Rotation paths and how fast each direction turns (deg/step)
Each turn is a multiple of 5 degrees from 10 to 175, or 0.
Each row of a path follows its step; steps can be skipped.
Path 1:
step 0: [ -5  19   2  -1   2  -2 -15   5  14 -21  -5  16  -1 -13 -16  22   4 -23
  18 -17  20  -6   7   4   8  -3  -4  20 -11   9 -11   5  -9  -1  15  -9
  -8  -4 -16 -16   4 -26   3  -1  -8  -7 -15 -10  -6 -10 -12   1  -4  10
 -29  11 -28   9  15   9   0 -24 -26 -10  12   8   6  -8   1  15 -24]
step 3: [-17  30   3   9   6 -13  -9  -1   5 -20  -2   2 -12 -22  -7  13   6   6
   2  10  22 -19   0  12  16 -17  -3 -14  -3 -20  -9   0  -2   7 -15  18
  15  -3   9 -17   6 -11 -14   7  -1 -12   0 -10  -2   7  -7   3   3 -30
  -3  -4  -2  21 -34   9   4 -20   1 -28  11  16   1  12   4  21  16]
step 4: [ -2  17  -4   7   1   7   0  12  -7 -11   6  20   5 -21 -11 -12  13  -2
  -9  -8  -6  -7 -18  10  -3  17 -32  -3  -9  13  12  19  -7   3  29  -4
 -15 -22  -8  -9  13  -9   7   5 -17  12   0  -9  11  -1  20  -5  -7  25
 -16   2  -2   1  -4  -4  -7 -25 -16   9  11  -6  33  -9  -3  28 -12]
step 5: [ 13   1   3  -8 -10  -1  21 -16  -3   6   5  -3 -20   2   4  12  -4  14
  -3  -8   4   9 -16  12   8 -14  -5 -11   8   6  -8  17  -2  -5 -14  37
   4  -7  -7 -29  19  -5 -29  -9  17 -19 -13   3  -4   4   9  28 -28   5
   2  11  12  25   5   9   8  -8  -7 -13   3  13  16   8   1 -18 -16]
step 7: [-18 -10   5  17 -11   6   9 -10  -6  -1  19  -4  -3  -3   4  -9  15  -7
  -7  -5  11  -2  13  -2  18   6  -5  -2  -2 -19  -4  -4 -16   6   2  19
  11   6  -8 -11  31 -21  -6 -10 -17   3   3  15   2   9  10   0  -7   1
  -7 -19  -4   6 -31  27  11 -31 -14  -2  25  11  12  31 -16  18  -3]
step 9: [  6 -10  -8   9  -9  -6  17 -16  12 -10 -16  17 -20   4  28  -1 -25   9
   7 -10  13  14 -11  17  13  -6  17  -1   9 -18  -6   7  14 -14  -2  28
   1 -16  30 -15   8   7 -11 -14   0  18  12  -2   4   9   8  17  -1   6
 -21  14   9   3  -1  25  -6 -19 -10   9   7  13   9  -4  -7  13  -6]
step 10: [ 12  14  -5   9   2  -2   2 -20   4   1  -6 -26   7 -10 -35 -14  10  10
  18  13   5  -5  -9  22  12 -15 -15   1   1 -12  21  17 -11  12  -4   5
  -2  20  -4  -8  11   4  16  -4 -16  15   3   2  -9 -19   6  -3  -8  19
  24   0  12   2  -1  36   4  10  -3   1   4  -6   1  20   7  30   2]
step 11: [  8   0 -16   6 -19   9   3 -11   4 -10  23  17 -23  -2  -4 -12  13  -3
   1  22  21  11  -4 -18   2  18 -18 -12   4  -8 -27 -13   0  10  -9  13
   5   3  17 -10  21  -1   0  -8   2   9   7   9   1   3   3 -16  -4  31
 -15 -23 -11  -1 -21  10 -15 -17 -10 -16  -1  30   8  -7   1 -15  -5]
step 13: [ 12  -6  -3  -4 -34   8  16 -10   6  -5   9  -8  12  22  11   6   4 -10
  18  12  14  -4  -8  24  21  -9  -1 -22   1 -21  13  -4  16 -10  -1  24
 -13   0  11   9   8 -11  -7  -5  -8  18   2  -1  13  -8  17 -20  10  23
  -5  31  19   3 -12   9  -1  -3   2  15  -9  26  -3   1  -3   5 -13]
[ 1 -5  0 -3  3 -5 -4 -1 -1 -1 -3  1  4  1  3  2  4  0  3 -2 -1  1  2 -4
 -3 -3 -1  3  3  4  0 -5  0 -1 -4  4  1 -4 -1 -2  6 -4  5 -3  2 -1 -2 -2
 -5 -5  0 -6 -1  6 -2 -1 -2  0 -5  3  0  5 -1 -1  2 -2  1  4 -1 -6  4] | 70
[-4  4 -6  4  3 -3  0 -1 -5 -1  4 -2 -3 -4 -1  2  0 -4  4 -1  2 -1  1 -2
  4  1 -3  0  4  4 -3 -6 -2  5 -4  2 -3  1 -3 -1  1  1  6  6  0  2  4  2
  3  4  0  0  5 -1  1 -3 -7 -1  0 -5  2  2 -2  2  3  3  2  4  0  2 -1] | 95
[ 2 -5  2  0  3 -3  3  1  4 -4 -1  4  1 -2  3  0 -4 -1  7  0  2  5  4  4
  0 -4  2  1  6  5 -1 -3 -2  2 -1  2  3  3  0  2 -7 -1 -1  1 -2  2  2 -6
  0  4 -2  4 -3 -2  0  4 -2  3 -3 -1 -7  0  2 -5  2 -1 -1 -3  2  3  1] | 115
